In the data rows, the value 50 means zero.
Some points:
tensor([28, 56, 81, 59, 47, 45, 59, 57, 47, 65, 37, 58, 64, 49, 47, 49, 57, 61,
        54, 59, 32, 45, 53, 59, 70, 66, 62, 56, 21, 60, 58, 44, 42, 55, 42, 70,
        51, 55, 57, 66, 19, 57])
tensor([61, 30, 46, 43, 34, 58, 42, 56, 54, 52, 66, 47, 55, 45, 45, 69, 23, 41,
        55, 49, 59, 46, 43, 48, 49, 39, 57, 47, 50, 58, 33, 50, 67, 57, 45, 47,
        44, 42, 40, 41, 69, 45])
tensor([57, 59, 48, 72, 53, 43, 54, 58, 79, 20, 43, 42, 53, 53, 60, 49, 51, 37,
        54, 54, 49, 56, 28, 52, 37, 64, 40, 59, 61, 48, 62, 59, 56, 48, 52, 43,
        69, 58, 45, 51, 23, 40])
tensor([56, 44, 35, 60, 54, 50, 48, 65, 47, 42, 78, 33, 43, 45, 40, 52, 37, 50,
        37, 48, 27, 50, 51, 57, 39, 44, 47, 41, 35, 22, 51, 55, 46, 45, 48, 27,
        55, 54, 55, 35, 45, 58])
tensor([32, 50, 55, 55, 42, 40, 61, 43, 50, 62, 40, 52, 62, 36, 54, 77, 79, 67,
        36, 60, 42, 31, 35, 64, 33, 63, 51, 35, 48, 44, 51, 42, 63, 30, 48, 44,
        53, 57, 39, 38, 50, 59])
tensor([57, 63, 50, 51, 56, 46, 39, 55, 45, 40, 45, 54, 37, 50, 39, 46, 45, 31,
        55, 61, 42, 80, 47, 53, 53, 49, 54, 66, 48, 62, 55, 45, 47, 26, 45, 47,
        40, 52, 48, 64, 38, 44])
tensor([61, 45, 61, 54, 67, 74, 45, 63, 52, 56, 45, 61, 47, 44, 18, 34, 52, 42,
        66, 35, 46, 72, 51, 52, 50, 51, 61, 73, 56, 70, 46, 52, 39, 55, 46, 48,
        63, 53, 58, 52, 46, 47])
tensor([62, 69, 58, 49, 62, 35, 46, 53, 21, 21, 40, 39, 37, 60, 40, 63, 38, 59,
        42, 58, 44, 53, 53, 52, 55, 33, 54, 60, 52, 41, 49, 45, 52, 56, 41, 53,
        34, 50, 55, 49, 38, 44])
tensor([65, 53, 44, 33, 47, 44, 47, 29, 54, 51, 54, 47, 08, 42, 53, 62, 42, 44,
        48, 37, 67, 41, 45, 47, 50, 43, 45, 45, 38, 42, 37, 41, 50, 59, 54, 53,
        48, 40, 52, 45, 43, 53])
tensor([91, 54, 49, 38, 58, 50, 60, 49, 40, 39, 39, 55, 53, 41, 42, 42, 38, 38,
        53, 62, 34, 57, 65, 59, 56, 37, 61, 61, 49, 35, 51, 41, 41, 49, 37, 55,
        50, 52, 45, 55, 45, 50])
tensor([54, 61, 58, 45, 46, 48, 49, 41, 40, 68, 47, 54, 56, 42, 46, 70, 52, 61,
        64, 60, 33, 44, 52, 36, 72, 33, 47, 43, 48, 67, 51, 51, 39, 53, 34, 39,
        41, 82, 49, 37, 60, 63])
tensor([68, 51, 52, 50, 29, 60, 47, 50, 59, 33, 36, 45, 37, 48, 50, 50, 53, 43,
        39, 45, 57, 62, 70, 47, 56, 41, 54, 62, 55, 56, 57, 40, 47, 55, 50, 28,
        42, 56, 42, 75, 44, 36])
tensor([58, 59, 58, 60, 62, 35, 72, 47, 47, 49, 50, 44, 44, 53, 54, 48, 41, 40,
        44, 65, 45, 56, 65, 53, 47, 55, 58, 84, 49, 40, 68, 50, 45, 43, 52, 61,
        47, 69, 41, 59, 30, 57])
tensor([50, 41, 44, 42, 47, 55, 45, 49, 61, 47, 55, 57, 66, 40, 31, 29, 45, 49,
        65, 48, 41, 54, 61, 54, 42, 52, 38, 52, 67, 42, 43, 49, 45, 60, 59, 38,
        37, 56, 53, 50, 60, 38])
tensor([63, 62, 44, 46, 65, 48, 50, 48, 55, 40, 45, 56, 35, 58, 31, 46, 34, 60,
        53, 41, 27, 52, 58, 46, 62, 43, 64, 61, 50, 53, 51, 48, 58, 43, 46, 50,
        25, 59, 44, 48, 51, 73])
tensor([23, 44, 73, 40, 41, 34, 55, 40, 24, 52, 42, 55, 68, 50, 69, 54, 59, 56,
        47, 51, 46, 46, 56, 50, 71, 60, 48, 73, 66, 62, 49, 57, 49, 41, 56, 54,
        65, 70, 46, 59, 54, 59])
tensor([46, 50, 54, 53, 68, 08, 56, 43, 58, 45, 37, 69, 46, 53, 50, 40, 45, 42,
        43, 42, 69, 40, 51, 48, 53, 45, 43, 50, 44, 56, 43, 48, 25, 35, 50, 45,
        72, 36, 49, 49, 51, 41])
tensor([41, 57, 62, 45, 54, 50, 51, 55, 57, 58, 54, 66, 55, 53, 65, 51, 62, 49,
        44, 48, 57, 33, 55, 50, 55, 54, 42, 60, 62, 40, 56, 64, 42, 43, 45, 49,
        43, 39, 46, 72, 50, 26])
tensor([41, 65, 49, 58, 32, 37, 52, 44, 34, 73, 39, 58, 50, 56, 53, 77, 56, 59,
        35, 65, 45, 36, 47, 43, 36, 49, 63, 38, 31, 37, 58, 46, 55, 61, 33, 54,
        52, 61, 64, 42, 52, 87])
tensor([35, 47, 51, 37, 52, 68, 48, 52, 69, 48, 57, 25, 67, 48, 47, 59, 61, 35,
        68, 51, 53, 37, 37, 59, 40, 47, 40, 46, 55, 56, 36, 31, 50, 47, 62, 64,
        54, 55, 53, 51, 68, 46])
tensor([23, 99, 51, 63, 43, 55, 60, 66, 56, 48, 55, 55, 63, 45, 55, 37, 59, 53,
        40, 52, 47, 55, 36, 66, 43, 77, 45, 45, 51, 56, 53, 55, 44, 42, 70, 52,
        67, 51, 52, 50, 55, 46])
tensor([48, 42, 66, 47, 71, 65, 34, 44, 55, 53, 47, 73, 53, 58, 76, 40, 46, 62,
        42, 43, 60, 46, 45, 55, 40, 52, 36, 61, 59, 50, 47, 44, 40, 36, 46, 53,
        47, 42, 61, 60, 42, 43])
tensor([55, 41, 47, 36, 32, 44, 65, 67, 49, 58, 60, 65, 63, 56, 53, 61, 50, 46,
        77, 48, 54, 40, 47, 63, 60, 45, 47, 35, 60, 64, 40, 53, 65, 62, 52, 40,
        50, 36, 61, 59, 55, 37])
tensor([65, 49, 39, 48, 44, 60, 49, 54, 50, 50, 60, 36, 44, 45, 47, 29, 53, 66,
        50, 48, 54, 55, 43, 41, 44, 25, 55, 43, 28, 50, 44, 55, 61, 53, 59, 36,
        39, 48, 50, 34, 53, 59])
tensor([32, 56, 68, 49, 57, 47, 34, 47, 50, 60, 29, 39, 56, 50, 73, 42, 61, 60,
        41, 70, 54, 31, 57, 55, 34, 78, 48, 56, 55, 71, 55, 69, 41, 44, 37, 58,
        65, 44, 47, 66, 47, 48])
tensor([33, 45, 48, 45, 32, 43, 43, 49, 51, 64, 64, 48, 69, 50, 58, 71, 77, 39,
        42, 37, 39, 34, 52, 49, 49, 49, 47, 39, 57, 49, 45, 42, 56, 58, 63, 54,
        62, 47, 49, 47, 27, 47])
tensor([33, 37, 48, 50, 44, 59, 48, 50, 55, 62, 57, 61, 59, 48, 49, 61, 52, 61,
        58, 51, 48, 42, 43, 38, 48, 49, 61, 33, 51, 56, 70, 43, 38, 57, 55, 62,
        55, 35, 47, 23, 70, 44])
tensor([60, 68, 50, 33, 68, 61, 49, 45, 47, 40, 46, 49, 41, 75, 23, 45, 51, 58,
        41, 71, 42, 61, 59, 43, 46, 55, 59, 52, 46, 43, 53, 56, 53, 35, 40, 47,
        61, 59, 50, 31, 37, 72])
tensor([61, 30, 46, 55, 29, 28, 53, 47, 45, 60, 46, 44, 65, 48, 40, 53, 63, 40,
        42, 53, 49, 47, 49, 54, 67, 55, 38, 48, 60, 56, 46, 53, 64, 70, 57, 79,
        47, 59, 62, 60, 57, 60])
tensor([41, 38, 58, 39, 45, 45, 52, 50, 20, 52, 60, 56, 57, 33, 46, 40, 43, 37,
        56, 38, 49, 48, 45, 48, 48, 58, 46, 47, 62, 63, 44, 45, 59, 67, 48, 60,
        34, 61, 52, 51, 59, 41])
tensor([65, 41, 38, 46, 63, 43, 56, 41, 48, 32, 48, 39, 38, 48, 61, 61, 43, 52,
        43, 35, 60, 58, 44, 46, 48, 55, 39, 54, 34, 44, 51, 54, 67, 40, 50, 44,
        49, 47, 49, 67, 47, 38])
tensor([48, 23, 56, 40, 27, 33, 62, 52, 60, 63, 28, 41, 63, 32, 50, 55, 50, 42,
        62, 32, 46, 54, 50, 55, 53, 40, 44, 39, 61, 35, 39, 59, 51, 55, 55, 58,
        43, 36, 55, 45, 67, 51])
tensor([43, 46, 56, 54, 62, 65, 57, 59, 66, 39, 53, 64, 44, 50, 42, 34, 48, 51,
        63, 58, 43, 59, 59, 45, 44, 36, 43, 38, 59, 74, 48, 46, 56, 54, 69, 49,
        56, 41, 53, 44, 46, 53])
tensor([56, 64, 99, 68, 57, 58, 44, 50, 51, 44, 61, 39, 34, 54, 49, 43, 37, 26,
        47, 38, 52, 50, 49, 46, 36, 55, 50, 37, 32, 38, 76, 53, 59, 42, 55, 44,
        56, 56, 48, 25, 57, 50])
tensor([47, 53, 34, 64, 57, 64, 47, 59, 50, 39, 39, 59, 36, 62, 46, 42, 32, 45,
        52, 58, 59, 59, 42, 49, 45, 68, 42, 44, 36, 23, 43, 56, 48, 38, 53, 45,
        41, 46, 52, 37, 39, 68])
tensor([18, 50, 60, 43, 99, 65, 52, 55, 56, 62, 59, 62, 65, 45, 45, 31, 59, 46,
        48, 60, 49, 52, 41, 58, 46, 60, 59, 47, 56, 44, 54, 56, 54, 58, 61, 38,
        53, 43, 52, 50, 56, 51])
tensor([69, 53, 36, 49, 44, 46, 32, 39, 41, 55, 42, 42, 36, 50, 38, 56, 40, 63,
        50, 38, 69, 41, 48, 43, 58, 41, 32, 46, 44, 40, 64, 41, 50, 54, 46, 45,
        56, 43, 45, 62, 54, 49])
tensor([51, 45, 37, 53, 40, 60, 56, 48, 66, 56, 60, 44, 59, 45, 52, 47, 37, 47,
        61, 51, 58, 49, 46, 44, 55, 44, 67, 38, 66, 54, 50, 53, 59, 47, 60, 51,
        39, 54, 66, 54, 58, 40])
tensor([64, 47, 43, 42, 47, 49, 38, 39, 42, 29, 53, 56, 38, 50, 66, 54, 59, 58,
        58, 34, 79, 56, 65, 61, 49, 48, 33, 66, 52, 42, 52, 53, 44, 47, 43, 54,
        50, 44, 48, 53, 48, 44])
tensor([53, 54, 26, 60, 37, 41, 51, 27, 32, 58, 43, 46, 51, 60, 54, 54, 49, 54,
        62, 49, 57, 37, 55, 30, 54, 34, 43, 51, 34, 38, 49, 35, 54, 47, 41, 49,
        47, 47, 62, 41, 50, 62])
Along one direction, these points spread out more than along any other. Take the direction at right angles to it along which they spread out most. Go by this last direction. How far along it is each point below, from 0 to 99? 50 is the average, and the first point above lies past it. One standard deviation of the points above along it is 16.
tensor([69, 53, 36, 49, 44, 46, 32, 39, 41, 55, 42, 42, 36, 50, 38, 56, 40, 63,
        50, 38, 69, 41, 48, 43, 58, 41, 32, 46, 44, 40, 64, 41, 50, 54, 46, 45,
        56, 43, 45, 62, 54, 49]) >> 34
tensor([47, 53, 34, 64, 57, 64, 47, 59, 50, 39, 39, 59, 36, 62, 46, 42, 32, 45,
        52, 58, 59, 59, 42, 49, 45, 68, 42, 44, 36, 23, 43, 56, 48, 38, 53, 45,
        41, 46, 52, 37, 39, 68]) >> 59
tensor([61, 30, 46, 55, 29, 28, 53, 47, 45, 60, 46, 44, 65, 48, 40, 53, 63, 40,
        42, 53, 49, 47, 49, 54, 67, 55, 38, 48, 60, 56, 46, 53, 64, 70, 57, 79,
        47, 59, 62, 60, 57, 60]) >> 32
tensor([53, 54, 26, 60, 37, 41, 51, 27, 32, 58, 43, 46, 51, 60, 54, 54, 49, 54,
        62, 49, 57, 37, 55, 30, 54, 34, 43, 51, 34, 38, 49, 35, 54, 47, 41, 49,
        47, 47, 62, 41, 50, 62]) >> 32
tensor([28, 56, 81, 59, 47, 45, 59, 57, 47, 65, 37, 58, 64, 49, 47, 49, 57, 61,
        54, 59, 32, 45, 53, 59, 70, 66, 62, 56, 21, 60, 58, 44, 42, 55, 42, 70,
        51, 55, 57, 66, 19, 57]) >> 75
tensor([18, 50, 60, 43, 99, 65, 52, 55, 56, 62, 59, 62, 65, 45, 45, 31, 59, 46,
        48, 60, 49, 52, 41, 58, 46, 60, 59, 47, 56, 44, 54, 56, 54, 58, 61, 38,
        53, 43, 52, 50, 56, 51]) >> 70
tensor([61, 30, 46, 43, 34, 58, 42, 56, 54, 52, 66, 47, 55, 45, 45, 69, 23, 41,
        55, 49, 59, 46, 43, 48, 49, 39, 57, 47, 50, 58, 33, 50, 67, 57, 45, 47,
        44, 42, 40, 41, 69, 45]) >> 18
tensor([23, 99, 51, 63, 43, 55, 60, 66, 56, 48, 55, 55, 63, 45, 55, 37, 59, 53,
        40, 52, 47, 55, 36, 66, 43, 77, 45, 45, 51, 56, 53, 55, 44, 42, 70, 52,
        67, 51, 52, 50, 55, 46]) >> 77
tensor([63, 62, 44, 46, 65, 48, 50, 48, 55, 40, 45, 56, 35, 58, 31, 46, 34, 60,
        53, 41, 27, 52, 58, 46, 62, 43, 64, 61, 50, 53, 51, 48, 58, 43, 46, 50,
        25, 59, 44, 48, 51, 73]) >> 52
tensor([58, 59, 58, 60, 62, 35, 72, 47, 47, 49, 50, 44, 44, 53, 54, 48, 41, 40,
        44, 65, 45, 56, 65, 53, 47, 55, 58, 84, 49, 40, 68, 50, 45, 43, 52, 61,
        47, 69, 41, 59, 30, 57]) >> 75
tensor([41, 38, 58, 39, 45, 45, 52, 50, 20, 52, 60, 56, 57, 33, 46, 40, 43, 37,
        56, 38, 49, 48, 45, 48, 48, 58, 46, 47, 62, 63, 44, 45, 59, 67, 48, 60,
        34, 61, 52, 51, 59, 41]) >> 36
tensor([91, 54, 49, 38, 58, 50, 60, 49, 40, 39, 39, 55, 53, 41, 42, 42, 38, 38,
        53, 62, 34, 57, 65, 59, 56, 37, 61, 61, 49, 35, 51, 41, 41, 49, 37, 55,
        50, 52, 45, 55, 45, 50]) >> 51
tensor([60, 68, 50, 33, 68, 61, 49, 45, 47, 40, 46, 49, 41, 75, 23, 45, 51, 58,
        41, 71, 42, 61, 59, 43, 46, 55, 59, 52, 46, 43, 53, 56, 53, 35, 40, 47,
        61, 59, 50, 31, 37, 72]) >> 69
tensor([57, 59, 48, 72, 53, 43, 54, 58, 79, 20, 43, 42, 53, 53, 60, 49, 51, 37,
        54, 54, 49, 56, 28, 52, 37, 64, 40, 59, 61, 48, 62, 59, 56, 48, 52, 43,
        69, 58, 45, 51, 23, 40]) >> 70
